[[  4  11  10 -23]
 [ 41  28  21  19]
 [-41  -8 -19  -5]] -> 21

[[ 7 21  2 20 45 18]
 [-5  4 -3  7 -5  0]] -> 2

[[ 33  -8 -33 -16]
 [ 31 -16 -33 -15]
 [ -3  43 -12 -22]] -> -33

[[ -2  -5   0   1   0  -6]
 [ -7 -23 -10 -38 -16  19]
 [ 14 -12   8   6  11   7]] -> -10

[[-16  -2  -6  22   3]
 [-38   6  -5  18  -1]
 [ 37  11  -8  -9  12]] -> -5

[[ 13 -20   4  -5 -14  20  -1]
 [-34  13   8  -2  -2  -1   7]
 [  9   1   3 -14   2  10  16]] -> 8

[[ -5 -23  -8  -3  37   7]
 [ -3 -11  -4  -1  18   3]] -> -8

[[ 24  21  35  24]
 [  5 -15  27  -5]] -> 35
---
[[ 35  22 -13 -12 -34]
 [ 36 -41  41 -24  23]
 [ 24  22  32  12   4]] >> 32

[ 30 -31 -40   7  26] >> -40

[-34 -40  38 -36   3] >> 38

[[ -4   1   8 -18  -7]
 [  1 -36   0 -10 -13]] >> 0

[[  9   7 -35  -1  -6]
 [  0   3  -4  -1   0]
 [  4  -3 -14   0  11]] >> -14

[ -7 -12  18  -5 -42] >> 18
---
[ 41 -11  -5  37  33] yields 41

[[  5  -3  12  33]
 [-14 -19  12  24]
 [-12 -19  10  26]] yields 24

[[ 42   4  14   3  -5  29]
 [ -6   3   2  -2 -32 -38]] yields 3

[ 31  -2  32 -30  -5 -13 -29] yields 32

[32 -8  1 10 10] yields 32

[ -6 -15 -35   8  18] yields -6

[[ 27 -19 -16 -42]
 [ 36 -13   8  45]] yields -42

[[ 16  30  -4 -11]
 [-44 -28 -12 -28]] yields -11
---
array([[3402, 6271, 3826, 9094, 2162],
       [3595, 5697, 4123, 8216, 2405]])	2405

array([[ 19,  35, -20, -21,  29],
       [ 27, -38,  -6,  11,  -3]])	-3

array([[605, 225, 635,  88, 423],
       [ 68,  66, 819, 661,  57]])	57

array([[5070, 4558, 8449, 3868, 3974],
       [3723, 3188, 8240, 2648, 2897]])	2897

array([[110, 200, 160, 203,  63],
       [110, 207, 231, 150,  62]])	62

array([[ 347, -116, -267,  534, -161],
       [-128, -697,   26,  679,  766]])	766

array([[2554, 1483, 6416, 8137],
       [7727, 8245, 9519, 6560]])	6560

array([[144,  73, 127,  99, 211, 124,  76],
       [ 48,  24, 152,  73,  47, 218, 212]])	212

array([[ 19,  32, -15,  24,  -2,  38,  19],
       [ 33,  20,  29,   6, -28,  24,  -8]])	-8
---
[[ 34 -21   8 -20 -18]
 [  9  -6 -18   4   3]
 [ -7  15  31   2  -5]]
-5

[[-23  -2 -17  -7 -14  29 -20]
 [ 13 -19  10  14  13 -21  36]]
36

[ 21 -17 -26   1  42]
42

[  1  -3  -2  -8 -41  -3   7]
7

[ 15 -17  33  -4 -22]
-22

[[  3  -7   3  -3  -3  -1]
 [  0 -22  17  -5 -20   0]
 [ -4 -22  33   9  -8  -2]]
-2

[[ -6   3  20  -1   4   8 -11]
 [-16  -8  25  -9   4  32 -11]
 [ -7  -3  17  -5   3   8 -10]]
-10

[ -7 -26  27  25  40 -36   3]
3

[[ 28  35   4  13  -8 -25   6]
 [  0   0   3  -6   2  11  -4]
 [  9   8   2   3   0  -8  -1]]
-1

[[ 16  12  -8  34]
 [ 17   3  -5  34]
 [-19  33 -10   7]]
7
---
-717   618    30   192
-658   398   490   197
 880   282   -34   392
| 392

-489  -388  -245  -416  -476  -285   178
-316  -287   944  -139  -303  -401  -614
-405  -577  -935  -285  -634  -332  -288
| -288

999  357  829  210  706
669  599  576  522  485
502  408  589  314  482
| 482

4  4  6  5  6  4
4  5  6  6  2  5
7  6  6  4  4  5
| 5

3967  3063  7212  6816  6389  5190  8027
4874  2194  7933  6813  4747  3826  7034
4683  6783  7782  4021  3314  1132  4325
| 4325

854  970  771  219
886  586  414  572
289  247  688  486
| 486

239  235  149   57
179  169   31  106
201  241  182   90
| 90

5  4  1  3
7  3  3  5
5  7  6  4
| 4
---
[[ 23   0   0   0 -28   7   7]
 [ 14   4   4 -23  12  -1 -22]
 [-13   4   4   3  37   8 -18]] >> 14

[[ 20  10 -10 -19]
 [-34  -2 -19  12]] >> 20

[[33 11 -7 30 -3]
 [-9  2  7  0 11]] >> 33

[[-15   4   0  29]
 [ 24 -10   4 -43]
 [ -8   5   3  10]] >> 24

[[ -7 -32   9  -6  13]
 [  1 -21  14 -41 -12]
 [ -8 -34  18 -39  10]] >> 1

[[-21  37 -12  -4]
 [ 28  -2   3   4]
 [-19  23 -12  -3]] >> 28
---
Q: [ -6 -13 -37  27  13]
A: -37
Q: [ 25 -21 -11 -25  32 -27   5]
A: 32
Q: [  0  -4  -6  40 -45]
A: -6
Q: [ -4   2   6  12  35 -11  -2]
A: 35
Q: [ 32 -11 -28  -7]
A: -11
Q: [ 15  -3   6 -40  28   9]
A: -40
Q: [ 4 -3 22 26 29 33]
A: 26
Q: [  7   8  14  33  13 -32]
A: 33
---
[[ -1 -29  35 -31   6  -7]
 [-15   6  16  -5  31 -25]] >> -31

[[-12 -23 -10 -37  21  37 -35]
 [-45 -28  30  18   4  43   5]
 [ 12 -37  44 -19  25 -43  32]] >> 4

[[ -9 -44  -2 -13 -18  -6]
 [  8  -8 -28  18 -27 -27]
 [ 16 -14  -3   1   3  -5]] >> 18

[[ -4  15 -25  -2 -16 -14]
 [  8  -6 -21 -45 -28 -25]
 [-13 -20  11 -27   1  -8]] >> -45

[[ -2 -12 -36  30]
 [  0 -14 -38  27]
 [-20   9   5  43]] >> -14

[[ 23  -4 -18 -22  -7]
 [-21  -3  11  37   3]] >> -18
---
[  -3  533  980   17 -393 -738  260] out -393
[7291 8892 2558 1725 4000 5908 4631] out 4000
[54 53 12 21 82 19 70] out 82
[ 562 -326 -726 -590   88 -478 -514] out 88
[82 68 23 39 34 52 54] out 34
[41 15 58 47 59 79 51] out 59
[6347 1976 6066 2543 3321 1790 8965] out 3321
---
[ 85  78 179  34  77 243  37] value 85, 37
[255   8  86 172  64 110 144] value 255, 144
[256 213 815 412 404 544 358] value 256, 358
[ 482 -849 -950  537  448] value 482, 448
[ 48 -42 -18 -17] value 48, -17
[-17 -13 -32  28 -49 -21 -38] value -17, -38
---
array([-0.004,  0.127, -0.114,  0.037,  0.132, -0.034])	-0.004
array([ 0.099, -0.102, -0.026, -0.154])	0.099
array([-1.502, -1.210,  1.451, -0.286,  0.401])	-1.502
array([-0.003,  0.102,  0.153,  0.024, -0.139,  0.061])	-0.003
array([-0.63,  0.34, -0.20,  1.51, -1.96,  1.56])	-0.63
array([ -3.38, -12.37,  15.50,  -2.36, -15.87,  -6.50])	-3.38
---
[701, -446, -62, -695, -953]
-695
[152, 41, 252, 123, 139, 129]
139
[8, 1, 5, 7, 6]
7
[199, 48, 202, 143, 94, 234]
94
[5, 1, 8, 4]
8
[-47, -264, 63, -517, 528, -144, -306]
-144
[-765, -639, -850, 602, -982, 156, -104]
156
[8, 3, 2, 5, 9, 3, 8]
3
